In the data rows, the value 128 means zero.
Some points:
125 156 118 147 128 130 126 112 142 133 131 123 124 91 148 126 141 138 64 155 130 77 124 46 123 153 103 128 131 135
134 129 137 130 207 146 128 113 124 168 116 81 126 122 109 103 155 95 153 126 144 118 98 255 111 123 94 88 95 127
139 178 98 123 151 136 121 109 115 113 128 128 121 112 126 122 114 109 133 152 152 102 122 73 139 114 203 88 94 132
108 133 105 137 157 113 112 127 146 85 122 106 108 141 132 114 143 136 159 128 117 90 107 84 109 115 93 111 120 110
159 176 157 160 89 175 165 104 162 149 167 155 115 142 110 218 201 139 79 159 216 150 126 142 160 219 147 173 255 88
136 124 133 122 94 127 122 136 130 94 131 148 133 103 138 135 116 114 87 139 126 110 134 77 123 124 117 99 128 114
118 122 129 116 115 125 137 121 111 92 121 148 117 113 104 121 108 109 90 118 120 96 120 114 134 125 101 110 106 193
159 158 131 154 88 140 166 157 150 158 162 161 153 152 151 154 161 149 88 152 107 255 162 132 165 117 114 178 126 94
183 130 114 124 251 128 120 122 227 112 126 122 106 107 114 119 228 220 233 125 125 80 163 85 122 125 170 255 117 109
115 132 184 136 120 136 151 123 104 168 132 142 113 119 110 110 99 113 77 130 128 178 114 179 158 123 116 167 105 165
112 108 92 98 107 103 93 100 121 128 108 116 117 151 99 95 134 154 88 103 111 59 119 129 108 112 188 111 96 93
104 121 154 133 137 141 164 138 131 148 144 123 131 128 127 109 128 124 115 116 147 68 136 41 162 137 116 137 128 170
115 118 122 109 111 116 113 117 105 98 112 104 106 99 108 109 104 99 124 120 122 66 111 55 130 117 90 109 107 126
111 127 116 102 166 113 97 129 90 183 115 110 106 97 112 76 97 105 97 125 101 77 105 212 110 113 104 151 95 115
113 114 169 103 157 119 174 116 107 167 119 133 109 106 110 116 106 104 107 115 120 136 113 36 174 115 94 151 103 168
151 107 138 99 201 107 116 107 109 78 107 119 110 91 102 81 122 77 156 130 108 199 102 236 113 128 101 178 121 115
127 157 134 154 186 165 213 155 150 177 163 134 147 100 152 155 147 147 194 155 146 95 155 44 222 158 134 183 142 212
136 141 177 148 175 132 175 137 139 199 146 174 136 120 137 109 129 134 115 145 131 142 130 129 181 144 90 95 114 103
123 109 106 117 83 126 113 119 114 101 130 123 121 110 124 115 109 113 69 117 116 70 113 147 103 109 99 82 91 125
105 108 95 116 83 124 101 120 98 89 110 117 126 108 117 118 96 104 59 105 107 77 105 55 103 104 225 81 110 99
126 168 249 157 134 151 157 148 207 97 178 224 100 105 150 164 151 163 208 142 169 255 232 255 136 176 128 146 91 157
109 127 97 131 191 116 105 132 126 118 116 103 103 121 129 112 120 109 195 134 110 83 102 79 106 134 94 193 129 121
131 132 118 153 175 136 129 153 111 209 140 126 128 189 150 131 181 160 77 122 141 109 117 59 126 118 111 175 148 139
120 179 109 125 95 128 121 120 119 113 130 118 152 109 165 147 104 114 151 127 160 158 123 75 126 178 134 151 115 113
148 148 198 144 123 154 168 146 98 255 133 207 113 118 145 145 122 135 253 148 133 154 146 82 167 148 128 121 134 123
146 134 126 124 171 131 124 105 148 174 143 125 119 192 130 121 174 115 152 140 136 75 142 82 129 123 124 174 111 118
128 127 109 129 80 134 131 122 119 127 134 136 122 117 123 126 123 115 141 124 138 204 128 56 135 127 107 113 95 120
98 108 103 106 148 112 105 102 100 92 118 101 107 90 102 106 102 99 86 102 111 203 102 46 110 102 80 152 93 96
105 110 116 97 133 116 95 116 100 84 117 92 104 91 107 104 107 101 129 121 122 118 109 156 123 110 94 151 91 127
126 136 174 130 105 116 129 184 172 97 136 175 112 123 174 177 124 118 212 183 135 128 111 51 111 131 178 107 161 116
178 109 98 102 92 108 101 104 162 162 115 106 176 120 103 103 167 122 78 105 109 66 176 135 105 109 163 110 89 87
87 130 57 248 94 115 122 120 84 78 148 107 129 255 227 111 94 255 81 139 88 203 89 253 100 78 87 102 229 99
These points spread out most along one direction. Where along it does each point below lie, from 0 to 99? 50 is the average, and the first point above lies past it.
153 135 143 185 93 161 108 121 114 149 160 153 146 211 179 154 156 210 239 190 159 144 155 45 117 189 93 162 147 175 26
151 134 118 124 94 125 128 116 148 94 135 119 197 231 119 123 232 113 227 122 125 77 146 140 112 126 150 92 116 109 47
126 113 136 126 118 124 126 126 121 112 123 99 118 116 117 120 119 113 91 113 128 124 118 128 141 125 104 116 112 190 58
156 125 108 115 226 129 110 118 146 138 126 121 116 215 119 116 117 252 192 106 130 78 154 89 127 127 113 165 113 112 46
106 112 104 132 73 129 108 145 99 93 107 109 127 125 126 127 101 106 62 114 113 103 105 117 107 111 105 86 172 166 68
109 119 120 102 133 112 109 119 96 99 108 111 101 104 92 100 103 78 110 113 128 87 101 151 123 119 122 131 114 92 67
110 94 129 127 85 122 133 102 90 102 117 120 88 96 107 120 109 110 97 116 107 134 114 223 122 122 103 103 99 128 61
143 117 107 115 97 122 113 115 220 144 121 111 217 113 113 114 118 117 255 113 121 74 228 114 115 116 103 100 103 103 48
115 110 126 106 105 103 156 171 136 89 131 118 72 97 149 118 67 131 41 145 95 98 122 255 60 103 95 91 138 145 63
114 118 96 105 89 112 105 102 108 95 106 96 119 106 106 110 113 102 118 102 114 69 108 118 104 118 255 84 101 93 73
110 80 112 114 80 89 128 98 130 104 104 84 101 109 118 99 81 85 157 98 114 73 118 255 102 91 101 100 61 114 69
160 123 178 112 157 128 117 174 109 112 125 115 114 106 116 109 125 115 101 109 160 146 123 151 181 171 226 150 189 158 44
127 110 119 109 80 114 106 153 119 111 116 191 215 100 105 223 101 102 78 122 114 197 123 122 111 110 206 87 221 93 50
105 146 120 117 114 126 120 154 115 108 128 115 118 110 116 119 112 104 94 115 107 117 119 41 141 146 131 118 143 105 60
158 123 137 151 127 198 157 190 140 140 108 164 255 191 200 255 154 149 78 135 177 255 144 242 130 136 146 66 237 222 22
